Where one turn sends some rows of the set: a few examples, then the rows asked
zonan: [ 17.5 -23.5 -12.6   8.0  13.9   9.5   1.8 -22.9  20.9  11.5  -3.8  -7.1
  -4.4   0.1  13.9   6.5 -12.4   9.8   7.7 -28.0   6.9   8.1 -19.6 -20.2
   1.9   9.0 -21.0   9.1  14.9  20.4   2.5   0.9   3.9 -13.9 -13.8   7.0
  22.8   4.5  23.1   9.1 -23.9 -29.6]
gazo: [ -0.6   5.3  17.8   9.9 -14.5 -16.1 -14.7 -14.3 -11.5  28.2 -13.0  18.6
  -7.0  26.3  -2.5   1.8 -39.6   2.0  -1.7 -23.4  14.6  32.5  -2.4  -9.9
   1.7  -6.2 -17.3   6.0  -1.8  23.9  -5.8  12.3  18.9   8.1 -11.1   4.4
  -0.4 -11.8   8.5   3.7  -0.3  -7.7]
teb: [  9.1 -13.4  12.6  13.1   9.6  15.9   8.3 -13.5  10.3   2.2 -17.0  -9.3
 -20.2  -0.8   2.9  10.9   0.9   6.9  -0.2 -21.9  12.0   7.9 -49.5 -11.4
   5.1  15.3 -23.0   9.8  -0.9  14.4   5.7  -7.8   6.8  -9.9  -3.0   9.1
  12.7  -6.9  15.2  13.4 -21.1 -22.8]
vizo: [  1.1 -12.7  -2.7 -10.3 -17.6 -11.1  -1.8   9.3   0.6 -14.7  12.6   1.6
   1.1  -3.5  27.8   8.7  19.8 -11.3  20.8 -39.3   1.0  27.4   8.7   0.9
   5.2  18.6 -34.4 -30.8 -22.0  -1.4  12.0  -8.0 -30.5  10.7  19.4 -16.4
  17.2  -8.6  -8.3  -9.0  -1.3  -3.7]
bimu: [ -2.4  14.2  16.1  -0.6  -4.6  19.8 -20.6  -8.8  23.1  23.0 -15.3  19.1
  19.2   7.7  28.6 -14.9 -25.1   8.0 -26.9 -22.9   4.6  22.3  -4.6   3.7
 -11.3 -11.8  -2.7 -12.6  -4.0  -0.6  -0.1   2.3   1.1 -17.3 -26.7   0.2
   7.6 -12.1  13.9   2.5  -9.0 -23.0]
depi: [  1.6 -31.1  -5.2  14.3  12.0   5.9   4.1 -22.8  20.9  18.3  -6.8   1.9
  -5.6  -6.9  11.8   3.8 -10.6  26.2   7.1 -23.3   8.6  15.8 -29.8 -13.0
   3.4  10.9 -10.4  11.2   9.6   9.8  -8.4  -0.3  -7.3 -13.3 -13.5   9.0
  18.4  -9.0  12.6   6.8 -27.1 -30.4]
tumo: [ -5.6   4.0 -17.7 -14.9 -24.6  -9.3 -11.6 -19.9 -14.1 -23.8  -1.1   3.8
   1.8   9.7  12.8  14.1  19.2 -16.7  26.1 -35.9  -8.0   8.5 -14.6 -31.3
  -3.1  26.3 -13.2 -17.1 -10.4  -4.1   2.6   0.2 -39.3  -0.9  27.6 -15.2
  -4.1   2.3  16.1   6.8  -7.4   3.2]
sato: [  7.2  11.1 -25.0  -6.0  -7.2 -25.1  -2.6  -8.6  -1.7 -12.7  13.5   3.6
   0.7  -8.0  16.8  -8.0 -16.8  -9.6   6.2 -45.7   1.5   7.4  -5.1  -6.5
   8.7  18.8 -20.3 -54.0   4.8  10.1  -1.4 -13.0 -19.4  15.2  21.6  -0.6
   4.3 -22.9  16.8 -10.2  10.0 -17.8]
guv: [ -3.5  12.7  -9.1  -5.0  -7.1  13.0   4.4 -31.2 -18.1 -26.6   1.9  26.9
  14.1 -13.4  23.1   1.3  -4.7   2.5   8.9 -25.7 -10.0  23.6 -19.4  -8.6
  -3.9  42.2 -22.6 -19.3  14.0   7.9 -20.2   1.4 -26.7   0.6 -26.6 -13.8
 -22.2 -26.7  23.5   6.7  21.1 -18.5]
ranu: [  4.7  16.3  32.9  -6.0   1.4  25.0 -19.7  -4.0  17.5  10.3 -14.5  13.2
  17.8  15.1  19.2  -4.9 -10.6  -3.7 -24.7 -20.7   0.9  21.3 -12.0   4.2
  -6.5 -10.3 -13.9  -3.4 -16.2  -2.0  11.0   6.7   2.1 -24.9 -17.6  -1.8
  10.6  -6.3  15.4   6.6 -12.4 -17.7]
vusar: [-18.9  -4.1 -16.0  -8.2 -31.4 -10.3  -9.0 -17.4 -13.6 -13.4  -3.8  13.2
   0.7   2.6  16.6  12.1  19.3  -3.5  25.4 -33.5  -4.6  16.1 -19.3 -25.3
  -2.5  25.4  -4.4 -17.0 -13.5 -12.4  -5.9  -3.5 -45.6   1.8  24.2 -15.6
 -11.3  -8.9   6.0   3.6 -10.1   3.9]
pumut: [ -1.4   4.5  18.5  10.2 -15.8 -15.8 -15.5 -14.8 -11.7  27.9 -15.4  19.4
  -7.2  25.3  -1.5   3.8 -40.7   1.8  -0.8 -24.5  13.7  32.7  -2.4  -9.9
  -0.2  -5.9 -16.6   3.7  -0.5  21.9  -6.3  13.7  19.7   8.6 -11.1   2.9
  -1.1 -12.5   7.6   3.0  -1.6  -8.5]
Sori: [ -1.7   5.6  17.2  10.5 -14.8 -15.1 -14.8 -12.8 -12.0  27.6 -13.4  18.7
  -7.1  25.0  -0.4   3.9 -39.7   1.4  -2.0 -23.3  12.6  32.4  -1.0  -8.6
   0.9  -7.1 -16.6   5.5  -0.1  24.0  -6.5  12.5  18.7   7.4 -11.5   2.7
  -0.3 -11.1   8.7   3.6  -1.1  -9.0]
Lavak: [-14.9  -2.9  25.7   4.5  -9.5  -3.3 -19.6  -8.9 -15.0  22.5 -14.9  17.0
   0.0  16.7   4.2  10.0 -20.8  -6.7   3.1 -28.0  15.3  33.7  -1.8 -20.3
  16.9 -15.3 -26.4   8.3  -6.4  16.8  -5.5  25.2  16.3  -3.4  -1.9 -11.8
  -2.1  -7.7   0.0  -2.8 -19.8  -8.7]
sege: [  9.4 -11.8   1.8  13.4  -4.0  22.8   9.4  -3.2  14.0   2.8 -20.6 -13.6
 -23.1  -1.5  15.9  11.9   1.5   3.1  -1.9 -27.1  19.8   8.6 -34.6 -14.3
  -2.2  11.9 -28.7   0.7   3.8  22.2  11.7 -12.8  15.0  -2.6 -12.2   3.5
  18.7   7.3  10.5   7.7 -17.8 -20.4]
Vurem: [  9.3  12.7 -40.5  -5.2 -33.2 -21.7  -1.5 -15.9  -5.7 -20.6  -6.1   6.1
   2.7  14.9  11.6  12.9  -2.6  -2.4  20.2 -31.7  -7.6  13.7  -8.0 -24.3
 -13.4  27.5  -6.7 -31.5   5.5   2.2   4.0  -3.2 -30.3   5.4  17.6  -5.2
  -5.3   0.0  18.2   5.5   6.4  -1.7]
Pazu: [ -9.3  -0.6   2.3  -9.1 -14.6  22.0   3.9 -19.6 -17.6 -27.7  -0.1  25.2
  14.6 -12.1  32.1  10.3  16.0   1.7  20.2 -22.1  -7.4  36.5  -9.9  -5.0
  -7.2  41.4 -30.6  -8.3  -1.6   1.8 -12.7   5.2 -30.6  -0.5 -28.3 -22.9
 -16.3 -17.4   5.0   5.2  13.8 -11.0]
bobe: [ -3.1 -14.3   6.1  -7.2 -10.6 -17.8  -1.9   4.2  -1.3 -12.8  13.5   8.8
   0.2  -7.6  21.4   9.0  18.5  -5.3  21.5 -33.6  -2.1  30.9  -0.8   5.6
   8.3  19.9 -27.1 -24.8 -25.0  -8.9   6.3  -5.9 -39.1   8.3  23.4 -11.9
  13.5 -18.5  -8.9  -6.4  -5.6  -7.1]
pafo: [  2.9  15.2  23.2  -3.3   4.3  15.6 -21.6 -14.4  21.4  19.0 -12.1  17.8
  19.7  11.6  19.7 -13.5 -24.0   4.7 -27.5 -21.7  -1.0  19.1 -11.1   6.0
  -7.1 -10.1  -4.0  -8.0  -7.3  -0.5   0.7   5.9  -3.1 -23.2 -21.3   3.4
   5.7 -14.1  19.6   8.2 -11.1 -24.8]
Gelib: [-15.5  -2.4  24.7   3.0  -9.8  -3.8 -20.0  -9.0 -14.5  21.7 -14.4  15.9
   1.0  18.2   4.7  11.4 -21.1  -7.9   1.8 -29.1  15.8  33.5  -1.4 -21.2
  14.3 -15.6 -27.2   8.1  -6.8  18.3  -3.4  24.4  17.3  -2.6  -3.4 -12.7
  -1.7  -4.9  -0.4  -2.4 -19.1  -8.7]
telov: [-13.2  -2.3  24.4   3.1  -9.0  -2.8 -21.1  -9.8 -14.9  22.5 -16.3  15.2
   0.1  18.1   5.5  12.5 -21.4  -8.8   3.3 -28.3  15.4  33.8  -1.2 -21.9
  14.6 -15.6 -26.3   9.1  -7.5  18.4  -2.9  22.9  18.9  -3.1  -3.8 -12.4
  -1.3  -4.2   1.8  -1.8 -20.2  -8.2]
vam: [  6.6   7.9 -30.2  -2.9 -23.5 -28.4  -0.5 -23.1  -9.6 -21.2  -4.2  13.8
   2.0  12.3   4.0  10.7  -2.7   3.6  19.6 -27.3 -11.4  17.7 -19.6 -19.9
  -9.1  28.8   0.8 -24.0   0.8  -5.9  -2.4   0.5 -42.3   0.0  24.6  -0.7
 -10.4 -12.7  18.9   9.1   5.3  -4.6]
Rolad: [  2.4  17.5 -11.8  -9.6  -7.9  15.3   2.9 -28.9 -17.2 -29.1   2.5  23.4
  14.4  -8.4  25.0   2.7  -5.0  -2.8  10.4 -29.2  -9.8  20.8 -14.5 -10.8
  -4.9  41.8 -28.0 -20.6  16.5  12.2 -14.8   2.0 -19.7   1.8 -27.9 -15.2
 -20.0 -18.3  25.4   6.5  23.1 -18.0]
gazul: [ -4.8   6.0 -38.7   4.6 -37.5 -25.0   0.7 -14.5  -5.1 -13.7 -10.7  15.3
  -0.4   5.7  18.0   9.4  -1.4   8.8  20.2 -27.9  -1.5  23.6 -11.3 -19.8
 -15.2  27.9   2.3 -31.3   1.7  -4.0  -5.5  -7.7 -39.4   8.4  14.4  -6.3
  -8.8  -9.4   7.4   1.9   4.4  -3.0]
kur: [  4.7   8.1 -17.9  -3.7  -1.2 -29.6  -0.5 -13.2  -3.9 -11.1  13.8  10.0
   0.3  -9.6   9.8 -10.4 -14.7  -3.5   6.8 -41.1  -1.7  10.7 -12.7  -2.5
  11.1  20.5 -14.9 -44.6   0.5   2.5  -7.3 -10.3 -27.9  11.5  26.6   3.4
   1.8 -33.9  16.9  -7.5   6.0 -21.7]
siru: [ -1.1  13.8  28.6  -4.9  -8.2  29.7 -20.0  -0.5  19.4  14.4 -18.5  11.5
  14.4  12.4  28.7  -6.3  -9.8  -2.6 -25.0 -22.8   4.8  22.6  -6.1   3.9
 -10.6 -11.5 -14.9 -10.7 -13.6   0.1  10.6   1.5   5.7 -20.4 -23.5  -5.5
   9.6  -2.6   7.1   4.1 -11.1 -16.3]
Rine: [  2.7 -27.9 -19.0  14.5  -0.6  12.6   4.5 -14.3  22.5  20.1 -11.5  -3.7
  -6.1  -7.8  24.7   3.9  -9.5  22.4   6.0 -29.9  16.8  14.9 -15.4 -16.9
  -3.2   7.6 -16.5   0.6  15.1  17.8  -2.6  -5.2   3.1  -5.6 -22.2   2.3
  21.9   5.1   8.6   3.8 -24.5 -27.9]
gon: [  7.0  -8.6   3.0 -12.7  -6.2 -15.8  -2.7   1.9  -1.4 -18.8  16.1   1.7
   2.6   0.8  16.5  11.5  17.2 -14.5  21.9 -37.0  -6.2  25.3   0.8   1.7
   8.9  21.2 -35.0 -24.2 -23.5  -2.6  14.1  -2.1 -32.9   5.6  27.3 -12.0
  16.7 -10.9   0.4  -4.6  -3.3  -6.1]
nuvo: [ -5.8  11.3  34.2  -1.4  -3.8  25.0 -20.2  -4.0  17.7  15.4 -18.6  16.7
  16.6  10.3  23.4  -7.5  -9.0   4.4 -25.7 -19.6   2.9  24.2 -13.1   7.7
  -7.6 -10.0  -8.8  -5.3 -19.7  -6.6   5.7   4.1  -2.0 -22.2 -19.5  -2.6
   8.8 -13.6   6.2   5.1 -12.8 -16.7]
gipu: [-13.9   0.8 -26.3  -9.6 -40.1  -4.3  -8.7 -12.2 -11.5 -14.9  -6.9   4.6
   1.1   4.4  24.0  13.8  18.8 -11.5  24.7 -36.6   0.0  13.4  -8.4 -32.5
  -6.9  22.2 -12.7 -25.8  -9.0  -2.1  -0.1  -7.1 -34.2   8.3  15.8 -19.6
  -4.8   5.7   4.5   2.5  -7.0   5.3]
vikeg: [ -0.9   3.7   5.7 -12.3  -7.8  22.2   1.5 -23.6 -18.2 -33.3   3.9  22.4
  15.5  -7.2  26.3  12.6  16.2  -5.8  19.5 -23.0 -15.4  32.2 -12.2  -5.2
  -4.2  41.2 -33.6  -5.3   0.3   4.1  -7.3   9.4 -28.8  -6.0 -22.8 -23.0
 -13.0 -13.6  14.3   9.8  14.8 -10.9]
mufal: [ -4.7  12.8 -14.4  -5.1 -15.6  17.4   3.6 -25.6 -16.4 -24.4  -1.7  24.9
  12.6 -15.6  29.2  -0.7  -2.1   1.8   8.9 -27.2  -4.3  22.1 -12.1 -10.3
  -7.3  39.7 -23.4 -24.5  16.9  10.6 -18.9  -0.9 -21.9   5.2 -32.1 -18.1
 -20.0 -21.0  18.2   1.3  22.8 -17.1]
Tal: [ -4.6 -19.8   7.8  20.9  -4.0  20.0  11.0  -4.7  12.9  10.5 -24.6  -4.9
 -24.3  -8.5  15.8   9.3   3.3  17.7  -1.2 -21.9  20.9  15.4 -44.1  -9.6
  -2.4  10.7 -16.7   2.6  -1.4  11.6   0.1 -15.4   4.0  -3.2 -11.9   4.5
  11.4  -7.9   1.6   5.2 -21.3 -22.3]
Mipop: [ -1.5   3.9  -1.4 -11.3 -15.8  24.6   2.2 -18.5 -14.8 -31.9  -0.6  20.3
  14.3  -8.5  32.7  11.4  16.6  -5.6  18.6 -26.0  -8.1  30.2  -5.0  -8.9
  -8.7  40.6 -37.4 -10.7   1.1   7.6  -6.2   4.4 -24.4   0.4 -29.3 -24.1
 -10.1  -7.6   9.4   5.6  16.1  -7.8]
Dera: [  7.0  18.9  15.5  -5.1   0.0  20.8 -22.3  -9.4  21.9  15.6 -12.5  13.9
  19.4  13.8  23.0 -12.3 -25.6   1.1 -27.9 -24.8   2.0  16.1  -3.2   0.8
 -10.3 -11.8  -7.3 -14.6  -2.1   4.9   5.9   4.4   5.3 -20.5 -23.9   1.6
   9.6  -5.7  20.3   5.4  -7.6 -22.0]
Bovo: [ -3.2   5.8 -23.9  -0.7 -12.7 -27.6   0.9  -7.2  -0.2  -5.7  10.7   8.4
  -1.2 -14.4  21.1 -10.9 -11.8  -2.2   5.6 -43.1   6.0  13.3  -7.0  -4.1
   7.1  17.9 -12.8 -50.4   2.9   3.3  -9.4 -16.4 -26.0  18.9  18.0  -0.9
   2.5 -31.0   8.4 -11.6   7.8 -19.6]

ranu goes to pafo
Mipop goes to Rolad
gazo goes to Lavak
And these:
Vurem goes to tumo
kur goes to bobe
depi goes to Tal

